In the data rows, 50 means zero.
Some points, each followed by its number:
28;60;27;44;32;84;74;36;33;40;51;23;80;28;21;49;34;67;68;91;47;55;40;76;52;44;55 0
54;11;43;64;79;01;55;30;21;34;63;34;24;62;17;76;71;14;82;50;36;39;41;46;76;65;97 1
32;63;18;46;35;80;71;42;33;38;49;20;83;30;24;50;32;61;77;91;48;58;44;74;52;41;54 2
34;37;54;42;56;34;47;65;78;49;36;53;50;51;44;80;63;55;82;75;40;64;35;43;51;54;68 3
48;56;42;46;37;53;48;73;57;65;50;43;40;79;50;76;75;40;34;80;39;61;28;31;47;35;22 4
70;22;33;50;78;38;33;21;23;45;45;58;17;46;38;36;37;38;55;46;23;54;78;55;80;59;21 5
68;23;52;68;66;28;51;41;68;75;34;58;25;18;38;50;26;91;53;23;28;58;56;41;43;38;58 6
59;52;71;28;48;54;54;77;18;63;53;35;19;54;50;45;88;14;09;76;47;59;29;11;48;71;51 7
37;33;44;37;63;76;64;24;30;64;41;54;18;39;00;47;25;52;33;80;41;28;41;88;44;50;88 8
37;62;74;37;25;65;49;62;73;33;82;58;43;80;71;35;60;58;17;14;85;44;47;57;26;25;44 9
45;40;71;77;37;35;55;51;60;47;51;46;52;62;70;53;53;66;44;21;55;53;60;47;37;53;49 10
68;54;00;96;60;19;29;30;47;22;56;36;99;62;65;70;42;20;97;18;63;27;67;52;73;32;47 11
51;72;57;46;61;73;41;51;59;78;46;61;80;19;66;26;41;55;35;56;48;42;64;53;42;58;24 12
59;39;47;50;54;88;77;32;45;99;52;68;22;39;04;48;31;99;00;53;28;37;31;66;21;18;26 13
53;45;48;26;42;29;49;59;72;50;41;63;11;17;40;43;25;79;36;19;57;69;41;36;30;02;46 14
58;43;73;37;56;65;54;58;63;91;41;55;14;42;36;53;50;76;28;75;22;64;47;43;45;60;43 15
58;38;40;39;72;34;49;07;19;17;66;51;53;30;33;29;51;09;50;36;70;40;61;56;63;48;56 16
55;82;53;38;65;69;40;56;60;52;59;57;89;26;66;22;57;17;37;48;69;40;56;45;48;46;34 17
56;49;72;58;50;68;65;31;35;59;69;61;32;60;45;33;56;48;02;24;69;30;45;48;39;37;50 18
53;53;38;46;61;35;42;51;83;46;64;78;51;50;50;69;46;49;41;12;58;38;48;44;38;09;39 19
76;58;20;28;67;32;29;62;51;10;31;55;47;22;63;29;41;29;36;22;55;71;64;19;58;10;09 20
57;52;77;64;51;72;68;32;36;62;66;60;38;63;43;35;58;53;09;30;61;34;54;50;42;43;42 21
47;41;55;52;40;69;42;39;56;56;69;42;53;60;65;32;48;76;75;52;34;63;59;75;61;57;30 22
71;52;69;68;53;47;53;44;12;42;78;44;46;83;56;51;82;24;39;40;52;37;46;35;67;92;82 23
43;40;64;71;56;68;75;08;05;50;42;46;33;20;18;10;23;43;29;57;53;34;56;63;50;64;66 24
64;45;28;78;55;39;40;41;30;47;37;31;58;62;61;47;53;33;54;43;55;48;63;21;69;45;28 25
28;43;89;31;42;40;51;79;76;62;58;63;22;71;53;74;76;48;47;63;45;53;33;46;44;64;71 26
56;48;77;67;49;62;63;30;36;60;75;62;31;71;48;35;67;55;08;23;65;30;51;47;41;42;40 27
72;53;27;61;67;65;47;41;24;57;63;51;76;79;52;69;68;51;35;43;39;42;60;47;53;51;27 28
55;34;43;51;39;50;64;60;63;69;28;47;17;42;18;62;20;99;37;44;30;64;31;58;27;29;52 29
61;64;56;65;45;62;65;45;13;36;83;42;79;79;64;58;78;34;51;42;52;38;54;47;57;85;57 30
50;50;47;52;42;72;43;45;57;59;60;38;51;52;64;26;41;69;78;62;38;68;59;77;61;53;37 31
45;68;56;67;47;78;42;40;49;63;41;38;69;44;65;17;35;38;49;50;66;38;62;48;56;52;38 32
54;24;41;57;43;14;44;77;85;51;54;60;07;87;45;93;54;71;42;10;50;43;38;20;36;03;58 33
57;51;51;37;51;38;58;51;47;34;29;52;50;17;60;34;48;42;31;28;65;59;58;28;47;48;58 34
59;44;37;72;65;63;75;36;32;79;55;49;58;78;14;84;70;65;12;59;36;21;36;41;42;42;57 35
29;51;73;31;34;55;69;65;57;56;45;60;40;30;40;50;38;61;67;80;45;62;34;62;42;72;81 36
45;56;66;38;44;52;42;58;86;49;48;70;55;43;70;47;33;68;59;41;50;56;64;66;49;34;19 37
57;49;76;65;52;63;61;28;35;61;74;60;33;68;52;37;57;52;13;21;63;32;53;49;42;41;44 38
55;69;36;89;41;58;42;52;52;51;48;29;96;60;66;63;39;66;73;43;51;36;56;65;47;52;42 39
46;56;54;71;48;53;49;47;54;66;56;27;73;42;65;34;55;41;75;51;62;47;44;46;51;58;87 40
61;30;40;90;52;50;48;29;40;68;91;45;42;99;35;71;60;78;63;32;32;33;45;65;49;35;44 41
59;38;77;66;73;53;55;05;15;57;56;49;71;14;55;10;54;32;74;58;40;49;69;71;77;99;69 42
48;37;52;62;45;46;51;56;60;68;58;46;35;75;58;70;58;59;77;56;40;56;38;52;55;55;75 43
76;57;18;28;66;27;32;71;52;14;34;52;48;22;60;30;44;34;40;18;56;73;57;18;61;11;06 44
34;34;56;38;49;29;48;60;70;54;36;54;45;48;51;67;57;57;71;72;37;59;41;43;58;63;63 45
70;43;14;56;68;56;28;26;27;63;45;57;67;50;39;64;33;55;68;81;09;49;70;85;76;73;04 46
New points follow, each followed by the numbers of its three nearest points above, nearest first.
53;45;70;27;38;48;66;49;51;41;48;64;21;21;34;26;20;76;25;20;67;57;33;54;30;26;74 14 34 29
30;57;52;31;42;52;63;72;55;72;18;39;36;20;23;55;38;36;30;98;59;45;24;37;40;42;72 36 45 15
72;51;15;37;42;38;53;93;45;59;28;38;48;67;46;98;71;88;38;79;21;86;28;13;47;43;26 4 3 45
60;57;05;33;47;63;64;60;52;45;45;60;70;49;38;71;39;86;15;31;58;49;34;36;24;00;36 19 14 29
70;47;17;51;66;62;30;26;26;65;46;53;63;52;39;67;42;50;66;85;11;51;70;87;74;75;09 46 5 28
45;35;49;54;44;48;50;50;56;60;56;47;40;68;56;66;52;56;77;54;43;55;44;54;58;57;74 43 45 3
68;49;16;58;66;59;31;31;23;63;43;54;61;56;38;65;32;52;66;76;13;49;71;88;74;69;09 46 5 28
40;47;63;84;39;44;55;47;55;58;55;41;74;74;61;68;60;74;54;39;57;39;53;56;31;54;50 10 39 43
50;18;52;68;75;19;55;26;28;32;64;42;31;69;18;77;76;13;77;60;38;34;39;46;76;68;96 1 23 43
48;88;55;36;61;77;40;60;62;55;58;49;82;29;69;26;60;12;40;57;70;37;49;37;44;51;41 17 12 32
55;45;49;36;54;31;57;55;44;33;22;50;52;09;57;27;40;47;27;36;66;61;52;22;45;45;69 34 14 20
54;46;53;37;59;39;61;51;43;35;19;46;46;15;46;30;42;47;32;37;60;62;51;27;42;45;67 34 14 10
63;38;80;65;71;35;50;09;18;48;58;45;57;28;59;16;57;28;70;49;47;50;66;61;76;99;72 42 16 40
48;56;55;48;51;46;50;39;63;53;70;71;54;45;56;48;51;43;48;27;66;32;45;67;33;33;64 19 38 10
63;46;30;93;48;30;53;44;55;45;47;29;79;59;49;62;37;72;70;22;56;36;46;48;49;34;67 39 10 40
50;62;53;50;52;51;49;38;66;53;77;71;57;46;50;46;50;43;49;32;61;34;43;67;33;36;66 19 38 18
48;67;60;67;49;83;41;34;47;67;46;45;67;36;61;17;36;39;32;60;69;36;63;53;52;56;47 32 12 17
56;41;38;68;65;64;76;44;30;71;50;44;53;83;13;93;68;68;13;65;35;27;32;41;39;52;57 35 28 41
58;48;65;31;57;64;59;65;67;82;42;55;17;35;42;51;52;83;27;74;27;65;36;40;39;55;38 15 29 36
71;52;00;99;64;19;34;21;43;24;56;43;99;56;60;71;43;20;94;16;59;23;62;52;73;35;49 11 25 39
50;35;39;54;45;46;53;51;59;59;57;43;32;67;47;73;56;63;76;53;36;58;40;54;53;47;69 43 45 3
42;60;64;73;44;69;41;41;54;59;37;41;74;47;77;13;36;42;46;45;73;35;61;45;57;55;49 32 40 12
55;34;44;51;45;55;62;57;67;70;29;51;21;42;17;61;20;99;36;55;24;64;31;63;27;26;55 29 6 15
60;48;54;56;37;35;51;64;45;24;58;47;32;68;71;39;50;64;57;24;45;69;56;28;64;48;35 10 25 34
64;46;13;62;66;57;29;33;33;72;46;57;66;58;38;68;40;60;78;81;10;53;65;79;73;75;12 46 31 28
43;38;57;59;50;50;50;49;56;68;66;47;38;72;58;61;60;51;79;53;41;49;49;59;61;58;79 43 45 40
70;30;59;51;53;20;57;66;43;46;39;55;02;66;44;59;64;65;05;14;43;58;47;11;47;28;38 33 14 10
40;52;35;49;56;51;55;48;69;46;35;52;61;39;36;53;39;75;31;30;63;38;47;33;33;13;58 19 34 14
32;59;54;33;42;54;63;68;57;76;21;35;36;27;24;55;38;41;31;92;56;44;28;43;36;35;68 36 15 45
68;57;00;91;59;23;25;32;52;23;56;38;99;62;60;79;43;14;98;17;63;25;61;52;67;31;41 11 39 25
67;65;24;48;58;63;30;46;42;38;73;59;69;77;62;55;60;34;51;47;47;48;62;64;61;46;00 28 25 22
43;64;62;69;43;74;36;37;48;62;45;38;66;44;70;10;39;36;42;52;70;35;60;48;55;58;48 32 12 40
59;41;46;32;55;29;59;46;34;35;27;51;49;08;51;29;38;54;28;38;66;63;55;24;48;42;63 34 14 20
49;57;36;45;56;37;38;54;79;44;66;76;49;45;46;60;43;49;42;17;63;37;51;54;33;11;40 19 37 14
66;47;89;62;48;32;59;56;44;39;59;61;28;55;72;48;54;51;53;31;35;65;62;32;62;82;52 10 23 43
35;79;38;38;28;45;13;99;97;37;20;54;75;60;99;50;41;37;81;51;66;65;58;27;49;36;33 37 45 3
40;38;78;28;53;35;50;62;76;64;57;70;06;43;42;61;57;51;41;50;46;53;32;50;35;48;70 26 45 15
64;63;66;32;48;54;56;74;21;53;54;37;26;59;48;47;84;08;11;69;51;57;35;20;54;72;46 7 4 23
54;88;49;33;58;75;41;54;64;53;62;57;79;31;66;21;50;20;30;47;75;35;54;41;44;41;35 17 12 32
43;45;46;77;29;18;73;51;55;26;37;30;55;41;42;67;36;74;50;22;65;51;51;34;39;29;72 10 34 6
54;40;33;45;71;41;53;11;18;19;62;48;54;31;27;32;50;18;51;44;63;37;56;68;66;46;59 16 24 5
38;29;41;61;60;42;48;33;49;52;57;61;29;74;40;69;50;51;59;42;49;32;56;63;48;45;59 43 41 10
44;45;29;49;62;51;55;45;74;46;41;53;64;41;41;52;34;66;33;27;71;35;48;35;33;13;59 19 34 14
53;41;34;48;68;45;47;14;19;19;63;47;53;31;35;29;49;11;50;40;60;40;64;67;71;49;55 16 5 24
54;45;67;36;59;67;60;58;59;90;46;61;19;39;29;54;46;79;24;70;30;55;38;47;33;57;48 15 29 13
58;38;81;66;74;42;56;01;17;54;55;43;58;21;60;12;56;28;71;53;47;50;70;67;77;99;68 42 16 24
53;51;56;34;56;42;54;48;49;36;27;49;55;18;63;24;44;48;31;34;69;57;60;26;43;50;57 34 32 17
25;24;81;48;37;48;77;57;74;81;41;68;00;63;10;81;38;99;16;55;41;39;21;72;12;43;91 29 15 26
45;65;66;70;42;79;35;41;53;63;38;48;68;45;77;07;33;41;50;51;70;38;69;50;57;60;45 32 12 17
54;45;67;30;58;63;58;64;62;87;42;60;11;37;31;53;45;74;23;76;28;68;39;39;41;57;47 15 29 36
28;75;26;46;58;94;64;58;44;66;42;54;96;64;18;84;60;50;12;75;56;17;35;61;17;39;46 35 28 0
57;31;66;83;75;34;49;31;33;50;39;38;62;48;60;33;52;41;81;48;35;52;72;45;74;94;65 42 40 25
62;57;06;96;59;25;30;23;55;28;62;43;99;63;63;67;46;24;95;13;64;22;62;55;68;36;53 11 39 25
50;29;71;79;75;35;51;28;33;51;41;33;50;46;53;39;58;40;77;52;37;54;66;46;72;97;69 42 40 23
40;49;49;76;32;24;74;60;61;23;31;29;56;44;40;66;41;72;51;24;63;56;50;32;35;30;73 10 34 45
56;50;63;39;31;47;68;57;24;34;30;45;34;24;41;33;30;60;31;51;44;76;56;48;46;68;44 34 36 15
61;42;79;62;74;47;55;09;14;50;56;44;57;18;60;13;53;27;66;52;50;46;70;64;77;99;76 42 16 24
19;42;68;31;34;44;88;53;39;29;51;40;21;43;07;56;50;43;36;59;70;46;22;48;33;47;99 36 8 26
53;57;40;41;38;35;58;92;37;35;29;30;41;69;38;81;71;57;21;62;53;67;31;22;36;41;46 4 7 45
50;54;37;46;55;36;40;47;80;46;60;78;53;44;49;60;37;48;47;15;58;33;56;50;32;11;45 19 37 14
72;57;25;26;35;25;28;92;36;31;25;42;25;62;49;77;56;41;34;75;32;79;30;31;56;58;29 4 45 7
40;43;24;53;40;32;52;41;61;38;61;38;60;40;37;52;46;33;80;38;73;37;34;55;41;23;86 40 43 19
63;48;65;32;57;65;55;65;57;88;46;59;17;42;32;48;48;72;18;72;26;64;50;41;42;57;37 15 29 4
52;45;32;45;50;58;56;49;48;67;59;51;45;49;52;60;55;39;60;61;46;46;51;56;55;39;53 43 45 31
39;41;69;61;40;59;43;44;54;52;68;48;44;87;66;41;56;69;66;44;48;46;58;68;51;57;37 22 31 10
34;55;63;58;38;41;48;67;82;42;58;52;65;75;83;69;68;47;62;35;68;44;58;28;45;39;55 10 43 19
36;68;34;46;62;96;70;55;43;65;45;59;90;71;15;80;65;50;04;83;52;16;37;59;19;44;47 35 28 4
28;41;43;46;50;56;38;47;77;57;37;70;53;47;76;45;35;60;62;46;52;48;74;64;44;40;35 37 31 22
50;11;46;56;75;12;54;26;27;38;65;43;19;66;15;79;73;17;74;56;31;45;36;47;71;65;92 1 43 23
32;70;26;51;60;95;69;47;50;63;55;51;94;68;19;85;63;51;07;70;57;11;39;58;23;37;49 35 28 21
68;59;62;31;54;55;56;71;18;57;55;44;15;55;39;43;83;06;12;68;51;63;33;20;48;63;46 7 4 23
65;56;00;91;54;16;26;31;48;24;59;35;99;63;61;73;44;25;99;14;66;25;61;48;67;32;51 11 39 25
50;32;47;61;51;47;54;51;58;64;64;47;41;70;51;68;58;52;80;56;39;50;47;60;56;55;73 43 45 3
46;69;64;72;44;76;34;41;51;57;42;45;65;51;69;25;45;38;41;44;67;36;58;48;54;53;42 32 12 17
